In the data rows, the value 128 means zero.
Here are some points:
[174  79 144  87 160  79 168 121 131 109 136 126 133 120 137 153]
[136 132  48 130 114 145  95 137 102 174 108 126 113 104 110  98]
[128 129  97 140 138 147 131 169  58 133 141 193 133 128 145 144]
[ 94 100 120 100 119 138 146 141 156 139 134 123 131 138 141 158]
[118 126 130 104 121  73 178  99 166 105 118 110 109 121 147 111]
[132 112 133  56 121 132 158 140 165 140 162 129 179 125 121 145]
[ 97  78  91 100 121  89 136 115 218 122 130 134 130 129 120 139]
[139 121 136  44 146 104 131 100 140 113 128 102 102 117 113 128]
[ 68 109 116 132  98 127 114 147 106 122 118 162 109 127 103  88]
[132 127 140  52 151 102 134  92 175 108 148  97 115  94  95  86]
[114 144 115 122 121 190  81 156  92 111 107 119 120 147 121 109]
[143 134 152 167 140 143  89 208 123 149 122 127  33 183 123 118]
[116 212 104 212 138 171  96 110 145 148  64 128 126 112  41  65]
[114 127 122  74 127 102 126 106 176 115 166 108 118 135 135 114]
[164  84 215 123 151  72 146  63 105  92  82 128 132 106 119 149]
[ 76 108 123 104 119 121 121 113 124 132 133 116 130 109 119 120]
[ 83  99 108 135 143 130 101 159  82 133 161 153 144 140 149 160]
[114 114 123 112 118 121  81 135 115 143 111 141 133 140 145 131]
Then 24 other points, each followed by its number:
[ 98 155 111 148  89 156 115 164  98 127 133 134 131 127 147 151] 0
[114  71 105 134 168 135 140 139 157  95 161  57 157 134 148 160] 1
[110 125 149  86 211  71 136 103 138  77  99 115 126 127 119 140] 2
[ 95 119 129 136 143 133 149 132 144  80 154 132 158 138 183 158] 3
[ 88 103 104 140 129 108 134  79 149 139 147 143 141 148 151 148] 4
[127 117 119 134  58 137  78 134 130 149 156 155 136 143 139 163] 5
[176 162 177  65 164  96 127  75 114 141 135  90 120 128 171 125] 6
[ 70 111 103 104 125 116 133 118 139 123 123 118 171 115 120  86] 7
[180 183  81 149  81 152 114 138 106 134  79 156 154 186  90  89] 8
[142 154 154 155 136 180  92 133  88 156  42 190  58 138 128 131] 9
[141 174 120 144 136 219 143 142  76 116 122 194 136 140  34  98] 10
[145 125 139  93 149 127 163 127 144  61 221 136 129 135 148 165] 11
[146 131 162  72 146 142 151 131 186 122 230 124 199  68 135 104] 12
[155 104 138 121 183 114 178  67 123  85 117 100 163 114 107 118] 13
[191 137 222 147 154 103 148 117 172 145 154  18 173  80 125 101] 14
[147 132 140 148  88 154 125 138 124 219  54 136 145 133 143 159] 15
[153 149 161 107 221 131 139 150 167  45 152  96 140 130 167 104] 16
[ 83 123 120 141 127 136 128 146 131 156  80 157 134 187 118 154] 17
[140 137 122 158  51 143 100 177  86 141 106 120  92 105 106  96] 18
[106  89 127  71 149  88 215  91 137 113 163 105 129 127 121 132] 19
[ 92 118 123 128 137 146 156  87 128 135 147 131 139 150 180 163] 20
[ 97 119 148  82 142 106 177  98 160 124 124 133 119 124 132 151] 21
[ 97 128 127 126 137 150 132 145  85 155 143 136 139 160 186 165] 22
[110  98 113 122  95 137 138 168 128 130 140 127 122 146 146 158] 23
Which of these numbered points is nearest to each point below, looking only along the 2 directions in which the first points spread most? Its number follows each.
[119 107 118  56 141  81 125 143 137 143 150 139 156 138 141 157] > 11
[ 96 121 127 110 105  71 126 127 119 113 125 135 148 147 151 126] > 4
[105 149 127 222  82 136  59 145  90 106  82 146 112 129 126 141] > 9
[142 133 144 139  51 128  94 145  96 138 111 126  97 122 108 131] > 15
[145 144 171 110 177 118 174  37 208 131 133 124 139 135 162 101] > 14
[147 121 140 144 132  46 150  95 133  95 111 121 124  91 111 127] > 13
[ 90  98 111 139 134 141 158 103 129  82 150 129 135 138 142 148] > 4
[145 140 140 137 146 162  52 205 111 141 137 132 145 141 137 123] > 0
[112 132 112 118 122 131 125 145 164 174 111 112  57 146  87 137] > 7
[105 121 128 112 130 102 127  72 140 112 155 105 143 151 146 118] > 16
[129 121 168  56 128 137 137 135 169 162 163  86 154  48 137 148] > 21
[140 149  98 138 106 137  53 143  77 168 130 139 144 130 153 149] > 0
[136 137  53 141 102 122 102 131 115 147 114 118 123 120 113 133] > 15
[174 227  82 149 120 152  83 113  62  85  91 135 134 131 102 136] > 8
[144  43 124 103 139 100 127 117 130 105 128 122 122 122 111 140] > 1
[120 118  65 162 140 134 141 137 151 155  99 145  66 154 127 157] > 15
